Each path is a new rotation, seen through one point. The rows after it are directions, each followed by how far the rotation turns it, in deg/step (0 if it stays put).
Each turn is a multiple of 5 degrees from 10 to 175, or 0.
Each row of a path follows its step; steps can be skipped.
Rotation 1:
step 0: [ 20.8   6.2  11.1  -2.8   5.7   0.6  14.0  -3.2  -7.2  24.4  -7.6   4.1
  18.5 -12.9  -3.5   7.8  13.2  -3.7  17.6   8.7   8.4   3.8  -4.1   3.3
   3.2  13.2  -4.6  -1.0 -10.5   2.4   6.1  -3.3 -11.3 -13.7   1.2   6.4
  -0.2  -6.9  21.7  -1.6 -28.4   2.5 -15.5  -8.0  -1.8  -1.2   9.0   2.7
  16.5]
step 1: [ 11.1   5.3   9.0  -1.1  10.1  -5.8  -3.2  26.3 -21.3   6.6  10.0   0.6
   6.6  -5.5  15.2  13.3  -7.9  -4.8 -17.0   3.0  -2.1  18.3   9.0  11.2
 -12.1  -0.9 -20.8 -17.7   6.0  -9.2  -4.5   7.8 -11.9  22.3   8.6  -5.2
  -5.0   4.4   0.7  -0.6  -7.4   3.8 -10.4   0.5  -9.8  -8.2   3.6  -0.7
 -16.4]
step 2: [ -9.1  -7.0  14.3  -9.0  21.1  -6.0  -1.5  -3.6   3.5  -5.6  12.1   3.1
  27.0  19.3 -10.2   7.6  -5.5 -19.8   7.3  18.7  -0.8  11.8  -6.9   7.1
 -13.6  -8.1  -2.0   0.3  -1.7  10.6   6.6   6.0   0.5 -11.2  -2.9  -4.3
  -0.9 -13.7   2.0   7.2 -23.6   8.9   2.1   9.1 -10.7  14.9 -10.0   6.8
   2.1]
step 3: [ 16.2   6.8   4.4  13.9   0.9   6.5 -14.3   9.5   3.0 -15.3  -0.9   6.5
  10.6   4.9  15.1  -0.9 -23.5  -4.3   8.1   5.1   7.4   0.1  -0.4   3.4
 -19.6 -14.2  -9.2 -34.0  -0.7  16.9  -6.6 -10.1   8.8  -2.1   8.2   7.4
   0.5   7.0   1.6  11.6  17.5 -14.5   3.6  10.7  -1.5  -2.3  -1.6  -4.4
  -0.2]
step 4: [ 10.4   9.3   2.3 -17.3  -1.9   3.4  -1.8  -3.6   1.7  11.9  -5.3   3.2
   9.2   8.0 -20.6   0.8  -6.9  14.7  14.1   8.8  10.2  -9.9 -11.3  -3.7
 -11.4   0.5   4.6  -4.6 -15.1   3.9   0.0  25.3  -9.9  -9.3  10.5  21.5
   7.6   3.5  -0.8   2.9 -20.0 -11.7   3.4  11.5   9.6  16.3  -3.1 -17.1
  12.1]
step 5: [  1.3  12.0 -14.1 -13.0 -19.9  -3.6 -14.9   3.6  -4.1  -7.2  10.6  -9.6
  -1.3   8.5  15.5  -4.0  -8.0  10.9 -20.1  12.9  -3.9  16.0   3.2   2.9
  -7.9  -3.0   3.7 -12.6 -11.6  11.7   8.1   9.6 -12.2  26.8  16.2   6.4
   2.6   2.3  -9.6   1.8   1.9 -17.0   0.0  -9.2   5.3  -9.1  15.5   4.2
  -2.2]
step 6: [  1.4  -0.8  -7.0  -6.1  12.1  -3.4   1.2 -16.5  16.8  -5.9  -6.1   4.6
   4.1  19.3  -8.5   1.5   4.3 -15.4   2.1  16.1 -25.9   7.6   4.0 -13.5
  13.3  -2.8 -10.1  14.1  -1.6  12.8   1.1  23.2  -4.6   8.5  -2.3   6.9
   2.6 -20.3   0.2   7.0  -9.0 -12.7   4.4  -0.1  20.4  10.6  -0.2   5.3
   9.6]
step 8: [ -1.9   5.8   4.3   8.1   1.6  11.7 -14.2 -23.2  -8.0   1.6 -17.3 -15.0
  -8.3  -5.5  -8.3 -12.9  -1.4   5.3   7.9   3.3   6.8 -12.9 -12.5  -6.0
   0.6  -9.9   5.5  27.2  -9.4  -5.3  -3.6  21.4   4.8  -3.3   7.3  -2.5
  10.4  -7.0   8.9   4.0 -14.4   0.6 -12.2   2.2  15.2  19.6 -11.9  -0.5
 -11.5]
step 9: [  6.6   3.4 -13.2   8.1 -18.5  18.2  -6.8  -2.4  -8.0 -12.6   1.4 -16.9
 -16.4  -0.6  15.7 -10.0   2.4   1.5  -3.7   9.6  -5.6  -9.7 -22.3   2.9
  -7.2   6.5  -2.2   1.3  -0.6   3.3   0.6  -2.8 -10.1  16.8   0.2  -8.5
  -7.6  14.2  14.6 -13.9   0.1  -5.1  -9.3 -20.3  -6.5 -20.9  -7.9  16.3
   5.7]
step 10: [ -0.6 -10.1 -14.4   1.6   1.7 -13.5   3.1  -2.8 -12.1   0.5  -1.1  -1.7
 -21.3   4.2 -29.6   4.4  -2.1 -12.6  -1.2  -0.3 -15.4  -6.8  -8.3  -8.8
   1.5   4.9 -13.7  12.2   8.7   1.9  -0.1   7.2  -5.4  13.1 -16.9  10.4
 -21.5  -6.3  15.5  -8.0  -5.9  11.6  -4.1   7.8  16.5  11.9 -18.7   1.5
  -4.5]
[ -2.4   1.1   2.8  -6.0   0.5  -4.1  -4.0   3.1  -1.9  -2.9   4.1  -3.8
   0.1   0.7  -4.5  -1.5   0.3   5.6   0.1  -0.5   0.0   1.5   0.5   5.2
   3.3   6.0   2.0   0.1  -5.2   1.0  -0.9  -0.1  -2.3  -1.3  -1.0   1.2
   0.8  -0.3  -1.7  -1.2   2.6   3.5  -0.6  -0.7  -1.3   6.4  -3.1  -0.9
 -11.2]  120
[-6.0  4.4 -3.0 -2.9  1.7  4.2 -0.8 -1.5  1.8 -1.3  3.3 -0.3  1.6 -2.2
  6.9  1.9  2.2 -4.5 -1.2  1.3  2.7 -2.6 -2.9  0.3  0.1  6.6  0.5 -6.5
 -6.4  1.1  6.6 -0.7  0.7 -2.2 -0.5  2.3 -0.3  2.4 -1.2 -0.3  2.9  4.0
 -0.5 -5.5 -2.2 -5.2 -1.7  0.9  3.1]  170
[ 4.7  0.5 -5.5  0.6 -6.8 -1.6  1.7  2.9 -5.2  5.5  3.0 -5.1 -0.1 -2.6
 -1.6 -1.1  6.3 -2.7  3.8 -0.3 -0.7  0.1 -2.8 -1.7  0.6 -0.8  0.3 -0.3
 -0.3  1.4 -0.4  8.0 -5.5  0.3  2.1 -0.1  3.1  2.2 -6.1  0.5 -1.3  0.8
 -2.7  0.7 -4.6 -3.9  1.4  4.4 -1.6]  85
[ 0.0  2.1 -4.8 -0.3  3.6  0.0 -0.1  1.7 -4.1 -2.1  0.0 -3.1 -5.2 -2.5
  2.2  5.7 -3.2  1.0  0.1  0.4  3.6  2.1  0.1  4.2  3.7 -5.1  5.1 -4.6
 -0.9 -1.2 -4.9 -2.0  1.8  7.7 -4.7  0.9  0.6  0.9  2.4  6.1  4.6 -2.8
 -1.3  3.2 -0.9 -4.7  2.3  1.5 -2.3]  170
[ 0.8  2.7 -1.1  2.2  3.3  1.8  3.0  5.1 -1.6 -0.3  0.4 -0.9 -1.4  7.0
  4.2  3.4  0.7 -3.3  2.6 -0.5  5.3 -7.7  0.5  3.8 -5.0  1.3  2.6  5.7
  6.0  0.1  5.0 -1.4 -4.5  0.3  3.4 -0.8  4.4 -3.0  1.0  1.3  3.6 -1.6
  0.5 -0.5  1.2  4.0 -2.1  2.3 -3.2]  60
